One turning vector, and how many steps it has turned:
The counts run from 0 to 322.
| -46 |  10 |   4 | -14 |  -6 | -36 | -47 |  10 |  20 |  -7 | -16 | -41 | -19 | -33 |   3 | -16 |   3 |  -9 | -21 |  -3 |  15 |   3 |  -2 |  11 |  -6 | -36 |  20 |  29 |   4 | -28 | -50 |  10 |  39 |  28 |   4 |  -2 |  21 | -19 | -11 |  -2 |  12 |  -6 |  52 |
275
|  10 | -21 | -15 |  22 |  -2 | -11 | -20 | -56 | -28 |  16 |  14 |  16 |  26 | -25 |  -5 |  59 | -45 | -39 |  -2 |  25 |   5 |  11 |  36 |  22 | -23 |  17 |  -1 | -22 |  -9 | -19 |  -1 | -10 |  37 |   5 |   7 |   5 |  23 | -17 |  32 | -25 |   9 | -13 |  11 |
84
|  26 |  15 | -32 |   2 |  35 |  -1 |   8 | -53 |  -2 | -12 |  10 | -54 | -24 | -22 |  -4 |  17 | -20 | -30 |   9 |   3 |   1 |  -6 | -18 |  31 |  -8 | -21 |  -5 |  19 | -18 | -30 | -69 |  -5 |  30 |  26 | -11 |   7 | -17 | -12 |  14 |  19 |  -2 |  -3 |  35 |
182
| -43 |   3 | -18 |  24 |  23 | -29 | -32 | -20 |   3 |   3 |  14 |  14 |  31 |   7 |  20 |  27 |   9 |  20 |  21 | -22 |  -1 | -25 |  48 | -14 |   5 |   6 |  13 | -18 |   0 | -17 |   4 |   0 |  77 | -22 |  20 |   3 |  24 |  17 | -33 |  -7 | -13 | -12 | -24 |
40
| -45 | -35 | -15 |  11 |  -3 | -54 | -35 |   9 |  12 | -20 |  20 |  -6 |  -1 | -18 |  -7 |  17 |  13 |   0 |   8 |  -5 | -15 | -22 |  37 |  14 |  29 |  -3 |  22 |   4 |   8 | -28 |   7 |   1 |  59 | -20 |  29 |  -3 |  53 |   2 | -19 | -38 | -10 |  -1 | -11 |
286
|  -4 |  20 |   1 | -11 |   2 |  11 | -16 |  -3 | -11 | -31 |  22 | -37 | -21 |  -1 |  18 | -48 | -18 |  -2 |   0 |  21 | -40 |   8 | -43 |   8 |   3 | -47 |  -7 |  -9 |   4 | -33 | -39 |  16 |   2 |   0 |  10 |  -8 | -26 |  -1 |   9 |  72 |  -5 |   9 |  18 |
267
|  -7 | -10 | -18 |  26 |  23 |   6 | -10 | -65 | -25 |  20 |  29 |  20 |  21 |  14 |  15 |  24 | -34 |  17 |  22 |   8 |  -8 |  -4 |  23 |  -1 | -15 |  14 |  49 |  -4 |   4 | -20 | -22 | -11 |  19 | -11 |  20 | -31 |  14 |  34 |  -2 |  -2 | -45 |  40 | -13 |
217
|  -2 |  10 |   7 |   3 |  -4 |   6 | -24 | -46 | -26 |  -9 |   1 | -22 |  -3 | -24 |  17 |  -9 | -44 |  -4 | -18 |  29 |  -5 |  23 |  -7 |  -7 | -40 | -33 |   3 |  25 |   3 | -26 | -61 |   7 |  -6 |  28 | -22 |  -6 |  -9 |  -4 |  14 |  23 |   5 |  -4 |  65 |
99
| -47 |   9 | -10 |   0 | -15 | -31 | -38 |   6 |  33 |  24 | -12 |  -6 | -17 | -15 |   4 |   7 |  12 |   8 |  17 | -21 |  -7 |  -3 |  -7 |  57 |  33 | -21 |  55 |   0 |  19 | -13 | -34 |  -1 |  17 |  15 |  37 | -18 |  41 |  -6 |   4 | -23 | -14 |   7 |  30 |
150
| -32 |   9 |   5 |  -4 | -16 |  21 |  -9 |   5 | -14 | -38 |  -9 | -36 | -21 | -16 |  30 | -19 | -30 |  24 | -23 |  30 |  -3 |   3 | -65 | -11 |  -8 | -26 |   0 |  -4 |  15 | -17 | -40 |   4 |  21 |  -8 | -11 | -31 |  -9 |   4 |   4 |  50 | -23 |  36 |   7 |
104
| -18 | -17 | -16 |  22 | -27 | -35 | -10 |  -8 |   6 | -49 |  -7 | -39 | -16 | -41 |   6 |  47 | -20 |   6 |  -6 |  18 |   3 |  -6 | -10 |   9 |  11 | -16 | -36 |  34 |  15 |   7 | -30 |  -5 |  20 |   9 | -37 |  12 |  12 |  -5 |   6 |  -7 |  10 | -29 |  62 |
195
| -59 | -11 | -14 |  22 | -14 | -12 | -25 |  -4 |  -4 | -29 |  -5 |  13 |  31 | -14 |  37 |  45 | -25 |  41 |  -6 |   9 |  -3 | -20 |  15 | -29 |   6 |  15 |  -5 | -10 |  19 |  -6 |  11 |   2 |  59 | -33 |  -7 |  -5 |  42 |  22 | -22 | -13 | -14 | -10 | -11 |
203
|  15 | -16 |  26 |  43 | -17 | -43 | -23 | -35 | -39 | -28 |  49 |  10 |   0 |   8 |   2 | -15 | -12 | -31 |  28 |  16 | -10 |   1 |  48 |  -8 | -14 | -28 | -18 | -11 |  -5 |   6 |  11 | -10 |  23 |  -6 |  10 |  -8 | -42 |  -5 |  -5 |  45 |  -5 |  -3 |  28 |
128
|  28 |  11 | -28 |  33 |  30 |  -1 |  20 | -48 | -11 | -16 |  37 | -13 |  -6 |  24 |   6 |  18 |  -6 |  -6 |  55 |  -8 | -10 | -26 |   0 |  26 |  11 |  -7 |  -1 | -23 | -11 |  -2 | -18 | -15 |  37 | -19 |  16 | -14 | -43 |  16 |  -3 |  45 | -36 |  18 | -20 |
49
| -16 |   3 | -16 | -19 |  38 | -10 | -36 | -35 |   3 |  12 |  23 | -24 | -12 |  -9 |  -4 | -22 |  -3 | -16 |  -2 |   0 | -20 |   6 |   9 |  19 |  -7 | -24 |  55 |  19 |  -6 | -61 | -58 |  13 |  17 |  18 |  31 | -11 |  26 |   5 |  -7 | -11 | -10 |  15 |  17 |
14
| -35 |  34 | -19 |  13 | -28 |  21 |   4 |   1 |  17 | -13 | -19 | -12 |  -4 |  -1 |  35 |  22 | -19 |  55 |  22 |  -2 | -27 | -10 | -56 |  31 |  32 | -22 |  -5 | -20 |  36 |  15 | -28 |  -3 |   0 | -12 |  -6 | -14 |   0 |  17 |  11 |  38 | -24 |  -1 |  23 |
64
| -32 |   1 |  -8 |  26 |  -4 | -32 | -10 |  18 |   4 | -48 |  10 | -12 |   4 |   3 |  22 |  14 |  13 |  15 |  22 |  -5 |  -7 | -34 |   1 | -14 |  24 |  -9 | -34 | -31 |  10 |   8 |  20 |  -6 |  79 | -39 |   7 |   3 | -10 |   3 | -25 |  38 | -11 | -10 | -24 |
36
| -49 |  31 | -18 |   8 | -24 |  21 |  -5 |   2 |  20 |  -8 | -22 |  -8 |   4 |  -9 |  43 |  26 | -18 |  59 |  12 |  -3 | -27 | -10 | -52 |  27 |  33 | -15 |   7 | -21 |  35 |  11 | -27 |   2 |   7 | -13 |  -2 | -16 |  15 |  19 |   6 |  22 | -23 |  -2 |  11 |
65
| -46 |   6 |  21 |  29 | -50 | -10 | -14 |  29 |   0 | -18 | -22 |   7 |  -8 | -22 |  26 |   9 | -25 |   7 |  -3 |  15 |  20 |   1 | -47 |  22 |   6 | -13 | -16 | -50 |  17 |  24 |  15 | -13 |  39 | -15 |   7 | -27 | -10 | -28 |  13 |  46 | -12 |  20 | -11 |
240
| -54 |  12 |  10 |  14 | -44 |  -1 | -45 | -15 |   5 |  19 | -18 |  13 |  10 | -15 |  25 |  10 | -29 |  36 |  -2 |  10 | -10 |  17 |  -7 |  19 |  -4 | -18 |  36 |   7 |  37 |   3 | -30 |   4 | -18 |  13 |   2 | -27 |  31 |  12 |   9 |  -6 | -20 |  13 |  56 |
232
| -35 | -13 | -29 |   1 | -14 | -19 | -23 | -13 |  13 | -20 | -11 | -31 |  -6 | -36 |   9 |  40 | -15 |  24 |  -6 |  10 | -20 |  -5 |  -6 |  17 |  15 |  -7 |   9 |  41 |  22 | -16 | -47 |   4 |   5 |   5 | -16 |   4 |  53 |  13 |   1 | -43 |  -4 | -17 |  56 |
192
| -64 |  -4 |   1 | -10 | -14 |   8 | -29 |  14 |   1 | -20 | -17 | -20 | -11 | -25 |  30 | -10 | -26 |  31 | -30 |  19 |   2 |   2 | -44 |  -6 |  -5 |  -9 |  39 |   7 |  22 | -28 | -35 |   8 |  29 |  -7 |   5 | -38 |  34 |  12 |  -9 |   9 | -25 |  37 |   0 |
107
|   1 |  -6 |  -8 |   1 |  -8 | -20 |  -3 |  13 |  10 | -58 |  20 | -60 | -50 | -12 |  -1 | -24 |   5 |  -9 |  13 |  12 | -31 | -10 | -45 |  32 |  33 | -40 |  -5 |  16 |   8 | -18 | -40 |   2 |  12 |  -4 |   6 | -12 | -13 |  -1 |   0 |  32 | -17 |  15 |  22 |
21
| -21 |  34 | -19 |  19 | -25 |  20 |  10 |  -3 |  12 | -16 | -12 | -21 | -11 |  -3 |  31 |  23 | -19 |  44 |  27 |   0 | -25 | -11 | -59 |  35 |  34 | -25 | -14 | -14 |  26 |  21 | -30 |  -4 |  -4 |  -8 | -11 |  -9 | -13 |  17 |  11 |  45 | -23 |  -1 |  26 |
63
| -31 |   4 |  -4 |  14 | -24 | -52 | -41 |   5 |  32 |  16 | -12 | -14 | -20 | -25 |  -8 |  18 |  15 | -14 |  19 | -17 |   2 |   0 |   4 |  63 |  28 | -27 |  31 |   4 |  15 |   7 | -27 |  -9 |  15 |  26 |  26 |  -4 |  29 | -23 |  10 | -26 |   2 |  -6 |  50 |
152
|  39 | -17 | -12 |  27 |  -1 |   7 |  10 | -50 | -44 | -21 |  36 |  -5 |   4 | -12 |   2 |  26 | -53 | -38 |  12 |  38 | -18 |   9 |  -1 |  14 | -17 |   1 | -30 | -30 | -16 | -16 |  -2 | -12 |  22 |  -6 |  -2 |  -2 | -25 | -16 |  37 |  30 |  -5 |   0 |   1 |
88
|  -6 |   2 | -49 |  -9 |  13 |  16 |  10 |  -9 |   7 | -36 |   8 | -47 | -25 | -11 |  18 |  15 | -13 |  23 |  12 |  15 | -41 | -17 | -59 |  30 |  36 | -12 |   9 |   9 |  15 | -31 | -44 |   3 |  15 | -16 |  -2 | -14 |  15 |  20 |   9 |  10 | -30 |  23 |  -2 |
187
| -64 |  26 | -13 |   9 | -28 |   0 | -30 |  -6 |  23 |  18 | -35 |   7 |  19 | -27 |  34 |  45 | -21 |  46 |   0 |  -8 |   2 |  -1 | -19 |  27 |  13 |  -4 |  16 |  -7 |  34 |   6 | -29 |  -1 |  20 |   1 |  -5 |  -2 |  41 |   6 |   2 | -16 |  -4 | -17 |  34 |
68
|  10 |  -8 | -10 |   3 |  -1 | -23 |  -4 |   1 |   5 | -49 |  20 | -61 | -50 | -19 |  -9 | -17 |   6 | -19 |  10 |  12 | -23 |  -5 | -33 |  29 |  26 | -42 |  -8 |  22 |   2 | -18 | -44 |  -3 |  10 |   7 |   3 | -12 | -18 |  -9 |   7 |  32 | -10 |  15 |  32 |
20
| -36 |  11 |  32 |  26 | -59 | -24 | -28 |   8 |   1 |  -9 | -29 |  -4 |  -8 | -31 |  16 |  15 | -26 |  -5 |  -4 |  15 |  31 |  10 | -26 |  23 | -11 | -27 | -18 | -13 |  18 |  35 | -11 | -16 |  19 |  18 | -12 | -17 | -21 | -30 |  16 |  33 |   3 |   1 |  49 |
237
|  23 |   9 | -40 |   0 |  24 |  10 |  17 | -29 |   1 | -35 |   9 | -61 | -34 | -18 |   0 |  14 | -17 | -13 |  12 |  10 | -11 |  -8 | -47 |  36 |  11 | -19 |  -9 |  10 |  -7 | -25 | -56 |  -9 |  23 |   8 |  -9 |   0 | -23 |  -3 |  15 |  32 | -17 |  11 |  14 |
184
